A single turn carries every row of the set below to another of its rows. Some are shown first; where does it send the rows asked next?
Beb: [-21 -23  46   1 -13 -10  20  66  35   0  -6  10   2 -18  41  38 -24 -40
   7 -19  11   9 -18  -7  19  10 -51  -2 -36 -11   7  -5]
Guke: [  9  18  39 -31  -9 -10  12  41 -17   4  17  -1  -5  -6  40  -6  -6 -12
 -21  -7  30 -14 -19 -14 -25  38 -53 -47 -16 -18 -27  21]
pumo: [-23 -24  45  -1 -14  -9  18  65  34   0  -6  12   0 -16  39  38 -24 -42
   5 -20   9   8 -21  -5  19   8 -51  -1 -37 -11   8  -4]
pabi: [-10   7  12 -36 -28   5  -8  46 -23   5   5  20 -10  10  26   0   3 -22
 -34 -24  20 -12 -33 -11 -24  20 -47 -46 -30 -29  -4  30]
dige: [ -5  15  33 -39 -14   3   3  40 -26   2  15  11 -15   6  31  -2  -5 -22
 -30 -12  20 -18 -35   0 -25  29 -58 -45 -23 -22 -19  21]
Rufez: [-21 -25  45   1 -17 -13  17  66  32   1  -6   9   5 -18  36  32 -24 -41
   6 -20  11  12 -20  -8  16   9 -47  -3 -36  -5   8  -8]
Dit: [ -9  30  16 -18 -30   4 -14  35  10   8  -8  26  10 -23  42  -8 -10 -21
 -35 -10  31 -31 -17 -26 -28  -7 -27 -39  -3 -43   6  28]
lirag: [  1  25  50  -5 -23  -9  11  62  13  13 -10  27  -8 -11  51   7   3 -14
 -31   5  41 -27   8 -20  -5  20 -10 -53   5 -33  14  28]
vopa: [-21  23  47 -19 -26   9  -1  60  -2   8 -10  44 -26   7  39  12   0 -30
 -45   0  26 -34 -18   5  -6   7 -22 -49  -6 -36  22  26]
Taze: [-17  32  22 -25 -26  11 -16  32   2   5  -4  29   0 -16  37  -6 -14 -27
 -40  -8  25 -35 -30 -10 -28 -10 -36 -37  -5 -42   4  24]
Mera: [-22 -24  47  -1 -16 -12  17  64  31   0  -5   9   3 -17  36  33 -26 -42
   5 -20  10  11 -23  -5  16   9 -49  -2 -36  -5   7  -9]
ziro: [-22 -24  43   0 -15  -9  18  66  34   0  -7  13   1 -17  39  38 -23 -41
   5 -21  10   9 -20  -7  19   8 -50  -1 -37 -12   9  -4]
nosiv: [ -2  40  41 -20 -11   0   0  28   7   4   4  13   5 -29  48 -11 -20 -19
 -30   4  34 -37 -18 -15 -28   5 -39 -38   6 -34 -12  18]
lib: [  0  32  68 -11 -10  -7  18  56   6   8  -2  23 -18 -10  53   7  -6 -18
 -31  15  38 -34  -1  -5  -6  25 -23 -50   8 -27   2  20]
kasu: [-13  38  38 -27 -14   9  -6  27   0   2   4  22  -3 -20  42  -8 -21 -26
 -37   1  26 -40 -30  -4 -29  -2 -44 -36   0 -36  -8  18]
vibel: [-22 -26  44   0 -18 -12  15  66  32   1  -6  11   4 -16  35  33 -24 -41
   5 -21  10  12 -21  -7  17   8 -47  -3 -37  -6  10  -8]
tebo: [-22 -23  47   0 -13  -9  19  65  34   0  -6  11   0 -17  40  38 -25 -41
   6 -19  10   8 -20  -5  19   9 -52  -1 -36 -11   7  -5]
naf: [ 13  11  22 -23 -20 -15   7  46  -9   9   8   0   8  -9  40  -6   4  -6
 -19 -15  35  -6  -7 -33 -24  36 -38 -50 -17 -24 -17  29]
bil: [-23 -25  45  -1 -17 -11  16  65  31   1  -5  11   3 -16  35  33 -25 -42
   4 -21  10  11 -23  -6  16   8 -49  -2 -37  -6   9  -9]
bego: [-21 -24  44   1 -15 -10  18  66  36   1  -7  11   2 -17  40  38 -23 -40
   7 -21  10   9 -18  -8  18   9 -50  -2 -36 -11   8  -4]
Buse: [  0  34  28 -15 -21  -3  -4  32  13   8  -3  15  14 -30  48 -10 -13 -15
 -29  -3  36 -31  -9 -28 -28   2 -28 -40   4 -38  -4  25]
Zus: [  2   5   5 -26 -33  -6  -6  50 -12   9   1  13   5   1  32  -2   9 -13
 -27 -26  28  -5 -15 -31 -24  24 -35 -50 -26 -30  -3  35]
dibi: [-21 -24  47   0 -16 -13  18  65  32   1  -5   9   4 -18  37  32 -26 -41
   6 -19  11  12 -21  -7  17  10 -48  -2 -35  -5   7  -9]
nimel: [-11  19  37 -10 -33   1  -1  64   7  13 -16  40 -14   0  43  11   7 -21
 -39  -4  34 -27  -3 -15  -5   9  -9 -52  -3 -38  26  32]
buz: [-14  30  66 -19 -12   5  11  55  -3   5  -2  33 -29   1  45  10  -8 -27
 -39  12  29 -38 -17  11  -6  17 -30 -48   2 -29   7  18]

nosiv moves to Taze
vibel moves to dibi
nimel moves to lib
Now find these:
Zus moves to Guke

A single turn carries every row of the set below to another of its rows. Some are shown first; where does it send the rows asked next?
Gotas: [ 12  14  27 -17   0  16 -22 -16   3  24  -7 -26   9  -9  13   4 -32  15
 -15  12  17  18  -1   0  -6  18  -8 -31  11  -5]
Kodo: [ 23  -5 -29   7  33   4 -14  18   2  -9  17  15  -1  12   3  10 -10  11
   7  33   0   3  13  -9 -17  -3  -9  11 -10  27]
mibar: [-13   5 -10  10   1   4   6  21  17   4   1  -4   4  19   2   6 -22  24
   0 -22  19   4  20  16   3  23  -7  16 -15   3]
Pul: [-10   9 -26   9  14  36 -19  -1   0  13  -6 -10  17 -27  -4 -13 -28  19
  -5   5  -8  24  29  -9 -23 -34   5  -3   4  22]
busu: [  5   1 -19   7  -2   2   9  29  15   0  -1  -1  -3  -7  -4 -13 -29  21
  -3   0  25  -4   3   9  10  24  -2   2 -35  12]
pirap: [  6   7  -5   4   3  18  16  34  17   7   1   4  13 -16   0   3 -15   1
  -7   5  14  14 -16  15  23  18  16   7 -33  17]
ras: [ -3  21  13 -24  -8  -2 -22 -14   4  -3 -15  -6  13 -23  32  -9 -23  -9
 -16  -8  20  12  -8 -22  -5   3  11 -21  -5  -8]
Fodov: [ -5  11 -20  17  37   4 -18 -10  13  -3 -11   9   3 -53  -7  -8 -10   3
   8   5  -7   8  -1   6 -24   1 -11  -4  17  31]
mose: [-25   5   3   2  -6   7  -9  17  23  14  -4   2  10  -3  14  32 -18  15
 -14 -13   8   0  18  15   8  32   3   9  -9  18]
rolu: [ -7  30   7  -5  30 -15  13   6   5  18 -16 -33 -22 -12  -7   3  -2 -27
 -16  -2  11  -1  26  -8 -31  -7   4  -6  22  29]
sol: [ 21  -7   0   8  32  20 -11   8  11   9   9  21  15   2  17  31 -12   2
  -6  35  -7  21  11  -1 -14 -16  -9   1 -10  13]
siz: [  2  36  11 -19  16   8 -27   7  -3   3   1 -21 -15   1 -16 -11  -8   1
   6  24  12   0 -27   0   9  30   9   7   6  41]
Bimi: [  4   1  17 -11   6  12   0 -29  -1  33  11 -40  25  18   5 -16 -17   6
  -7   3  12   5   4   1   0  19  15  -7   7   5]
zeve: [ -5   6  11   0   2  16   6  30   5  16  -9  12   9 -21  20  29 -21  17
  -7 -10  -2  15  -2   8  24  15   9   5 -18  24]
puge: [  9 -12 -22  11  29   5 -12  -2   9  -2  26  10  15  22  11  16  -1   4
   3  24   0   1  24  -7 -17   1  -3  18  -4  23]
far: [  7  11  10 -16  18   1  -3 -12 -21  20   7 -30  -6  14  -3 -27 -16  20
  13   2   4  -7  -5 -11  11  18  13   8   2  38]
popek: [ -5  17  -7 -24  -1  -6  -2 -10  -5   8  -4 -27  32   9  22  -7 -10 -12
 -13 -21   5   9  -5 -12 -11   7  38  -3   9  -4]
lato: [-12  35   7 -27  18 -11 -22  11  15   5 -30 -11 -14   9 -10 -19 -16 -17
  -9   5   5 -13 -23   6 -14   5  18   9 -14  21]
sez: [ -3  20  -8 -29  15 -20  -3   9 -17  14 -24 -24  -1  14   7 -16 -24   8
  -2 -18 -10 -13  -7 -11 -15   1  28   5   1  21]
Vasa: [ 24   0 -17   6  31  15 -18  21  16  -3  11  17   7   0   2  21 -10  -4
  -6  48  -1  11   2   1 -17  -5  -5   3 -14  22]
fuv: [  9 -18  -6   8  24   8 -17  -9  12  10  16  17  17   3  24  27 -11   7
  -7  30  -5   3  28 -10 -16  -4  -8   3  -8  20]
Dapom: [ -3  39  28 -19  15   8 -18   2   9  -6 -28   3  -8  -1  10 -17 -17 -14
  -2 -10  18  21 -24  -2  -5 -14   0   1 -12  -5]
zag: [ 13  41  28 -16  15  25 -25  10  -2   5 -10 -15  -7   1  -4   6 -17   6
   2  13  15  33 -25   9   2  13 -10  -9  17   6]
Nafip: [ -3  26  13  -3  28   2  11   4   8   7 -14 -24 -30 -12 -11 -16  -2 -32
 -14  -4  24   5  23  -7 -27 -19 -10  -5  11  21]
pato: [-23  24 -24  20  20   6 -15 -12  18  23  -1 -15  24 -26 -12 -11 -22  10
   1  30  -6  17  24 -10 -21 -16  24   8  -7  28]
Nutul: [ -8   5 -24  10  22  42 -21  -4  15  -4  -3  -2  20 -33 -11  -9  -7  -8
  -7  -2  -3  22   7  15 -27 -15  -4  -2  21  19]
bukes: [ -2  33   3  -5  21 -13  18   8  -9  20  -8 -34  -9 -20   5  10  -2 -23
 -15  -1   8  15  26 -24 -20 -12  19  -9  24  29]
roku: [  1  32   5  -5  11   5  16   4  -5   9   1 -30  -4 -29   7  -2   1 -34
 -18   6  23  23  21 -30 -11 -18  18 -13  12  22]
reg: [  3  25  11  -6  15  11   9   3   3   2  -5 -23 -21 -28  -1 -19  -3 -34
 -18   4  33  15  22 -25 -14 -23  -2 -14   3  19]
Goz: [-12  29 -16  30  46  -8   0 -12  11  12  -5   0  14 -28 -10  -9 -10  10
  22  12 -10  24   4   0 -18 -13   8  15   5  25]

puge moves to Vasa
rolu moves to reg
Now find these:
zeve moves to mibar
zag moves to Bimi
lato moves to ras
Pul moves to Goz

A single turn carries every row of the set below to another of its rows. Some are shown first; where does it send the rows asked next?
moga: [-10   5   8 -17  19  -8  -2  12 -32   8   4  -1 -22  -7 -13  -8  13]
fadel: [  0  -7   2  12   1 -15  10  -2   1  -9 -18  12 -34   7  -9   5  13]
sivem: [ 25  -2 -19  -9  -1  15  19 -25  -5 -11  24  14   7   1  -3 -26   4]
dez: [  3   3   9 -12  16   0 -23  16  -6   6  30  -6  11   9  -4 -28 -20]
Zorum: [ 14  17 -19  21  -5  19  19  -1  10  34  25  11  14 -20  -9 -11  -9]
kimo: [ 23 -15   3  -9  14  17   4  11 -27 -22  18  -8  12   9  -1  -5  -6]
seli: [ -1  11   8  -5  44  14  -4   9  10   6  -3 -15  14   8  -2 -21   6]
Sizer: [ 14   6 -33  -3   5 -16 -17   7  17  -4 -11   5  10 -14 -19 -31 -12]
vuk: [ -3  -7   0   7 -18 -19  -8 -14  -4 -14 -12  14 -12  -7 -22   5  15]
dofum: [  5  22  -2   1   6 -12  15   5  10 -23  29  11 -19 -10 -25   1  15]
Lasu: [ 12 -10 -11 -16  25   6  -4  21 -27   4   1 -19  -1 -13 -18 -18 -15]
faz: [  7  13 -17   4 -19  -1  17   4  -4  -1 -20  29  14  -8  15  10  14]
Mobav: [ -2 -16 -28  16  -4   8   6  13   9  20 -13  26  30   5  -6  -4  -3]
bude: [ 17  -2 -27   1  14   3  -1  -4  15   3 -24  -8 -11 -14 -13 -35  -6]
Ris: [  8   9  20   6  25   7  -8  23  -2 -28   7  -7  -1   9  -6  -1  13]
zuz: [ 32  14 -22  -5   6  -1  18 -15  -2  -4  22  25  27   9   0 -10 -11]
fugu: [ -9   1  11 -20  27  11  10 -10 -20  15  11   2   7  14   7 -14  17]
tep: [  1   2 -22  -3  33  -9  18  12  32   9  13 -16   2  -4 -23  -8 -17]
kip: [  5  -3  11  -8  15  -1 -24  11 -12  15   6  -5   0  17  10 -28 -21]
lisus: [-20 -12 -18  19 -18 -13  -1  26  23  12   7   1   4 -14 -10   6  -5]
mobi: [  3  10  24  -5  26   9   1   3 -23   2  10  14  18  15 -23   7 -14]
Poto: [-19 -14 -14  19 -14  -7  -5  25  26  13   7  -3   9 -13 -14   7   4]
zun: [ 15  11  24  -3  16  17  -6  -8 -33   4  -3  14   6   6 -18  -7 -10]
vop: [  3 -13 -28  22  -6   8  10  13  10  19 -13  27  26   3  -6  -3 -14]
nonul: [  8 -27  -4  11  -2   5  12 -33  -3  25   9   4  10  14 -10   0  -8]
zak: [  4 -26 -10  -1  13   1  32 -15   4   9  14   6   4  27   3   5  -7]
Bimul: [  8  14 -14  10 -23   3  20  -1   1  -4 -19  26  14 -10  15  10   7]
Risi: [  8  30 -18  17 -17  -5   2  15  19  12   2   8  -7 -25  15 -15   3]
mevu: [-10   2  -4  12 -23   5  26  -5   6  10  23   4  13 -22 -13  24   4]
Zabok: [ -9  11  22 -22  15 -11  -7   7  -7  -7 -12 -19   6  -1   1   8 -11]
lan: [  6   5  -9  14  20 -15   3   1  29  31   8 -23  -7  -5 -10  -4 -20]
pezi: [  0  18  20 -24   6  -2 -13  -1 -12 -16   0 -21   6 -17  -8  -6  -6]
sop: [ -3   1   1  16 -20  10  22  -1   6  11  26  -3  11 -21 -13  25   9]
poma: [ 12  33   7   7   4 -24  18  -1  10  -8  20   6 -12  -3  -4  22   4]
rorur: [ 23  16 -18  20  -4  21  19   4   5  34  26   5  12 -21  -4  -7  -8]
nebu: [ 15  31 -22  11 -13  -6   4  22  12  15   0   7  -6 -25  16 -12   4]

pezi moves to dez
fugu moves to moga
Now find these:
vuk moves to Sizer
sop moves to Poto
Bimul moves to Risi
zak moves to fadel

